Each row is where one point has got to under a steady rotation. How many ticks took it there?
The counts run from 0 to 578.
[172 121 126 127 132 129  91 167  93 151 154 125 165 132  92 122  87 131
 170 119 125 147 137 130 144 118 123 141 154 137  95 133 123 137 142 100
 121 133 133 122 157 161 156 133 126 111 124 130 130 139 135  73 170 134
 143 160  97 173 116 120  96 120 139 137 128 149 117 145 118 202 138  90
 119 113 112  90 119 119 141 137  89 142 134 121  90 202 165 113 194 103] => 527
[154 101 181 125 164 124  64 173 102 122 130  89  91 170 149 122 118 143
 120 125  94 131 173 143 146 107 141 111 122 115 101 153 130 139 144 136
 141 117 133  96 138 139 157  99 107  69 118 114 143 145 147  78 146 152
 120 133  66 160  89 106 139 126 144 130  95  96 122 130 132 192 156 113
 102 117 114 101 128 147 122 125 134 198 126 110 173 172 147 136 123 137] => 543
[109 123 111 127 143  87  78 166  93 121 134  95 152 148 123 120  74 137
 154 105 121 184 157 141 118 142 154 114 113 104 111 151 125 119 152  62
 172 119 111 115 145  92 106 134 113 155 145  86  87 151 145  94 126 153
 157 124  58 124 136 130 116 108 145 139  98 129 135 126 121 167 145 143
 116  87 139  50 138 137 156 117  83 159 107 119 136 158 134  90 145 133] => 399
[120 134 120 110 140  92  76 163  87 137 151 103 140 145 115 146  92 158
 171  90 143 159 145 153 118 101 134 127 126 106 112 153 109 118 153  92
 140 129 144 107 149 136 124 124 144 117 140 107 113 136 158 100 159 130
 121 147  75 169 113 113 121 110 138 109 119 112 120 131 113 203 135  94
  81  58 146  69 101 131 159 124 108 164  98 139 118 183 124  76 175 125] => 354
[219 116 177 108 158 168  88 161 102 146 104  88 139 118 142  75 128 141
 141 143 120 147 161  95 127 146  80 131 111 101 128 147 124 131 136 126
 131 160 137  87 127 112 168 118 143 121 136 148 161 118 124  84 134 168
 125 110 102 133 106 110  99 105  79 145 133 107 122 142 132 145 156  78
 115 131 142 118 140 139 133 145 123 164 114  67 144 161 194 107 118  96] => 419
[162 125 101 140 144 114  96 154 116 162 157 102 157 140 120 109  67 154
 177 115 127 183 124 123 123 154 117 122 128 141  82 171 132 146 154  58
 123 125 114 118 154 120 149 148 121 147 166 101 112 137 125  84 150 126
 153 134  73 140 133 123 112 115 105 139 130 147 127 131  94 169 148 142
 112 145 118  66 151 118 138 111  95 144 134  98  91 154 152 122 189  95] => 572
[136 122 151 115 149  86  75 181 116 147 132  97 139 181 129 131  73 139
 146 143 112 118 124 152 186 137 141 161 139 132 111 127 130 146 139 115
 177 146 108 130 130 129 148 137 119 113 130 112 124 115 114  92 170 170
 104 126  77 155 135 102 101 121 151 136 132  91 128 138 154 186 159 117
 178  90 113 102 148  97 112 149 123 176 129  86 110 182 178 129 142 145] => 545
[130  99 149  99 132 100  86 203  88 149  77  90 144 139 145 147 114 143
 133  98 121 123 152 118 132 111 156 104  87 114 139 126 132 111 138  88
 196 154 132 138 132 154  90 149 133 115 140 113  80 143 154 114 117 154
 118 140  95 198  92 124 111 137 124 124  84 143 160 145 104 156 173  98
 109  79 180 108 152 143 163 124 123 151 118  99 164 164 154  98 138 145] => 123
[136 132 140 129 133  83  99 216 100 132  90  91 146 148 129 143  94 141
 168 108 126 142 157 114 121 134 141 124  97 130 153 115 141 103 122  80
 180 172 107 140 145 138 119 144 148 164 155 107  79 129 170 110 147 166
 132 140  88 157 107 139  87 114 144 141  96 131 151 150 139 150 154 122
 160  84 180 102 131 147 151 130 103 164 103  73 138 172 170  76 131 134] => 124
[143 129 157 115 144 109  88 150  99 154 122 112 142 117 150 138 120 177
 167 108 128 144 151 144 147  95 115 119 122 104 128 144 130 121 140 104
 124 138 157  75 131 148 110 142 145 128 147 130 128 142 178 118 141 108
 140 156  86 158 109 131 122 115 106 101 125 123 105 156  94 195 139  83
  39  84 143  71 103 123 162 111 128 174  96  82 133 193 137 118 146 121] => 353
[171 108 167 115 153 154  77 122 124 169 138 123 110 137 168  98 112 166
 143 136 117 164 137 102 107 118  92 107 103 141 116 146 101 130 156  61
 141  95 146 103  98 156 149 143 136  89 132 125 137 155 126  82 113 130
 136 153  94 108  82 100 125 154 105 155 154 115 146 145  92 145 151 113
  56 117 145 103 175 151 131 151 127 183 115  67 176 142 157 141 113 114] => 104
[156 148 134 120 160  87  90 180 111 191 131 107 145 146 147 131  87 153
 168 113 133 158 135 142 169 120 121 160 153 120 124 133 124 123 129 106
 156 116 107  96 155 120 136 147 132 149 155  86 139 100 121  88 195 104
 137 133  64 153 143  97 124 115 134 132 156 112 116 120 126 165 147 102
 113 119 138  74 127  97 141 140  82 153 147  71  84 186 170 101 141  86] => 359
[138 148 129  99 123 109  79 181  91 103 144  95 114 140 139  99 107 157
 179 122 136 134 175 123 128 127 120 130 102 100 106 134 115 109 167 104
 184 123 108 108 122 110 143 105  99 146 134  88 112 127 152 111 164 169
 120 149  88 177  73 102 111  98 117 160 135 116 164 105 155 130 176 123
 161 106 143  91 151 159 137 117  85 149 128  71 142 168 136  94 148 115] => 311
[180 116 191 120 169 137  92 187 136 148 116  93 130 115 171 116  83 120
 136 102 105 151 171  99 131 109 102  96 112 151 116 134 144 119 135  84
 131 105 144 125 115 136 148 128 133  98 138 117 124 152 116 106 143 147
 129 122 108 141  95 130 105 134 112 156  87 132 101 159 140 178 140 111
 107 124 101 123 164 170 100 102 149 204  73  94 159 164 174 134 105 137] => 286
[126 137 148  90 142  75 136 189 103 174 129 115 124 155 138 126  59 144
 152 129 118 139 125 118 185 149 121 139 137 122 127 170 147 123 131 106
 164 167 109 145 139 117 146 121 131 152 153 102 138 130 137 102 159 146
 109 112  93 111 120 114 109  99 140 138 154 112 109 165 136 125 155 110
 170  82 131 101 151  96 132 133  93 168 112  62 106 184 202 125 129 113] => 501
[150 134 165 120 148 115  89 155 118  78 127  89 113 149 114 130 114 147
 164 104  94 143 190 128 130 132 130  81  90 134 111 149 121 110 134  95
 139 119 108 125 140 131 155 112 118 132 131  83 115 159 177 117 126 144
 141 146  66 123  61 123 117 112 131 147 122 133 122 148 150 125 128 131
 124 129 121  83 149 181 137 112 115 185 133  70 173 199 177 129 138 128] => 489
[139 149 114 121 162  87 104 191  97 173 129 119 150 126 116 103 100 159
 184 117 140 145 116  98 150 150 100 154 118 135 102 148 132 112 132  87
 141 124 110 125 133 118 133 133 101 169 143 108 122 120 145  83 175 132
 161 135  82 152 124 121  89  88 120 135 151 144 138 129 115 143 182 124
 135 101 140  76 133 115 160 104  82 145 137  58  96 167 174 126 177  87] => 306
[135 137 142 110 157  98  47 162  76 103 137 105 146 168 103 115  92 137
 156 125 111 175 153 138 123 139 123 135 137 104 118 143 116 109 128  97
 155 146 150  95 135 138 146  99 103 131 117 127 131 141 134  84 135 158
 149 148  77 130 135 103  97 104 131 128 151 128 118 115 132 203 134  98
 104  66 144  59 123 126 134 164 100 162 136 114 129 171 156  81 156 110] => 44
[167 115 163 138 164 124  77 211 115 161  81  73 129 144 167 114 103 134
 106 105 136 129 142 111 146  99 125 128 116 115 115 125 155 117 134 115
 176 134 112 119 137 106 140 134 131 106 142 118 136 111 117 109 184 136
  96 108 100 195 109  94 122 122 124 138  97  87 123 138 120 156 171  83
  95 113 146 120 149 127 103 107 142 181  90 113 152 166 167 103 122 121] => 455
[213 112 166 122 148 147 101 159  95 128 150  95 128  87 157  84 139 156
 162 113 118 160 176 108 140  93 117 101 118 125 115 129 114 135 144 131
 137 134 136  85 147 135 154 115 132 103 145 102 122 133 166  68 155 133
 147 152  77 157  86 130 121 136 106 146 122 138 119 140 121 152 141  75
  81 138 132 136 114 146 162 133  95 137 134  80 151 170 159 136 132  99] => 525
[167 106 170 131 141 148 135 172 111 123 156 120 124 116 144 101  85 133
 146  85 104 147 164 116 137 111 121  81 112 137 102 167 122 166 153 109
 122 135 129 140 146 134 161 113 129  82 145 120 120 161 164  95 139 142
 131 119  93 138  63 149 119 133 111 121  81 135  99 168 116 172 136  95
 111 108  97 134 143 147 145 111 124 183  85 108 144 189 162 141 136 131] => 339
[128 123 143 101 117 124  87 174 109 156 130  97 180 133 110 103 122 173
 194 118 147 106 149 114 140 112 103 127 100 149 148 115 124 115 144  95
 158 159 124 119 125 150 141 148 164 150 133 123 101 160 145 109 107 157
 109 182 116 182  91 139  87 111  98 133 152 121 171 114 145 151 149 100
 116  99 171  84 154 132 152 151 140 129 124  86 129 167 156  99 154 113] => 478
[167  97 153 100 133 141  72 161 124 165  97  89 152 158 135 102  55 120
 110 117 116 163 149 123 157 113 144 137 139 120  89 138 142 152 130  99
 156 139 138 120 139 100 128 137 141 116 140 124 147 129  81  94 120 166
 111  99  97 174 136 136 116 112 140 125  99 127 102 168 118 167 150 111
 123  96  91  80 160 107 124 124 131 185  98 112 113 185 183 113 122 137] => 234
[167  98 174 101 171 115 121 186 101 159 135 109 117 135 181  88  94 140
 134 121 112 114 144 103 170 147 104 103 114 132 139 179 144 173 137 115
 147 149 107 131 139 139 164 128 123  80 149 104 129 144 135  88 133 145
  96 109 100 117  82 118 129 128  99 154 128 100  91 164 127 146 149  83
 111 131 138 133 164 132 120 133 125 168 119  83 158 159 198 159  97 128] => 11
[148 115 149  94 113 147  78 155 142 158 132 100 153 130 137  87 115 173
 166 118 142 107 146 109 136 109 116 124  93 144 105 134 139 137 162  93
 157 123 131 120 110 149 118 151 136 106 117 129 123 168 143 102 113 163
 119 175 107 205  60 118 112 127  78 120 134 110 179 119 115 138 180 100
  95 125 159  87 171 139 141 123 149 141 122  86 142 174 147 147 160 130] => 477
[204 115 143 116 124 122  88 143 133 102 162  96 145 128 142  78  90 168
 187 126 125 144 174 129 140 142 121 115 114 124 123 144 138 142 179  95
 144 133 124 109 148 134 166 134 115 134 139  81  93 134 149  83 160 191
 127 161 103 151  73 131 115 142 119 174 108 115 144 122 148 181 143 113
 146 130 151 134 126 156 128 151  94 156 139  67 118 146 141 129 171 136] => 205
[202 108 161 123 157 126  89 172 108 122 149 110 146 112 139  81 123 166
 163 130 127 117 166  94 151 149  89 101 102 127 117 148 168 165 166 130
 119 135 126 109 125 142 172 122 128 105 141  97 116 138 146  86 152 167
 117 131 111 164  77 119 114 127  95 155 128 122 124 129 137 181 159  71
 127 132 162 144 127 139 133 128 125 142 147  86 150 147 156 159 180 133] => 206
[135 149 130 125 122 118 134 135 128 139 163 132 108 137 120 127  90 170
 194 125 106 138 126 152 148 113 142 118 113 165  99 162 106 140 145  86
 130 129 118 127 128 151 154 130 154 136 136 106 118 158 175  99 133 123
 151 171  53 127  76 152 127 136 128 142 155 140 137 165 133 169 141 124
 144 127  83  90 136 128 161 121 104 174 126  56 107 202 157 135 147 116] => 165
[161 110 177  80 167 113 123 191 112 199 115 103 142 133 145 121  84 126
 119  99 107 128 151 107 159 127  96 121 138 141 142 159 150 142 122 112
 138 154 126 143 133 144 137 142 134  75 143 109 138 158  89  94 109 138
 113 119 102 150 114 103 122 128 120 135 115 134 101 157 123 147 156  76
  82 121 136  93 159 108 142 149 137 155 126  96 142 181 204 155 104  97] => 12
[141  95 184  82 126 123  98 142 116 152 140 101 124 145 163 106  64 153
 146  90 139 143 163 113 137  83 130  91 117 117 125 150 141 165 157  85
 162 130 154 119 131 153 108 151 127  94 142  93 103 167 118 109  84 165
 103 139 110 149  74 132 153 131  93 142  95 105 128 165 110 162 143  86
  74  96 142 104 157 152 135 133 133 161  94 105 161 171 152 131 115 155] => 16
[127  93 116 120 115 108  96 168 119 139 138  91 189 144 125  97  73 155
 189 118 169 148 143 139 139 132 133 128 119 117 125 138 131 160 172  62
 152 161 121 109 125 131 136 166 156 151 149 116  74 156 127 100 109 181
  98 133 103 151 107 153 111 112 106 114 107 104 147 125 112 175 133 112
 115  70 139  90 124 138 127 140 120 132 100 110 113 156 153  86 162 138] => 567
[145 127 167 101 137 127  68 162 142 167 110 107 135 179 131 134  39 114
 152 127 111 144 128 128 154 111 119 142 132 152 100 135 135 133 136  65
 146 136 115 126 139 145 153 159 145 144 135 133 131 138  93 100 157 150
 113 147  96 141 123 113  97 128 150 134 120 110 128 171 140 166 142 135
 153  88  95  86 180 130 107 140 130 204 104  85 109 181 171 113 135 140] => 279
[185 115 169 111 131 150  88 167 107 122 126  92 143 122 131 115 137 132
 156  92 105 130 191 111 113 121  92  92 106 155 112 154 147 116 132 105
 120 129 115 116 118 134 175 129 117 100 112 111 135 166 171  89 116 133
 150 142  83 172  64 123 109 116 100 148 111 145 131 134 137 153 151 113
  87 167 117  94 166 181 144 119 141 163 138  80 160 182 183 142 144  96] => 481
[123 145 149 112 170 101  97 166  83 162 115 107 127 118 166  73 132 179
 145 136 149 142 130  98 146 126  89 141 106 113 115 148 124 116 140 127
 150 147 162 104  84 121 112  99 123 128 144 141 136 122 160  94 141 131
 109 122 100 150  94 127 112  99  98 124 162 109 124 127 104 158 170  77
  67  70 151  89 134 119 152 123 140 172  72  92 159 166 154 108 102 117] => 140
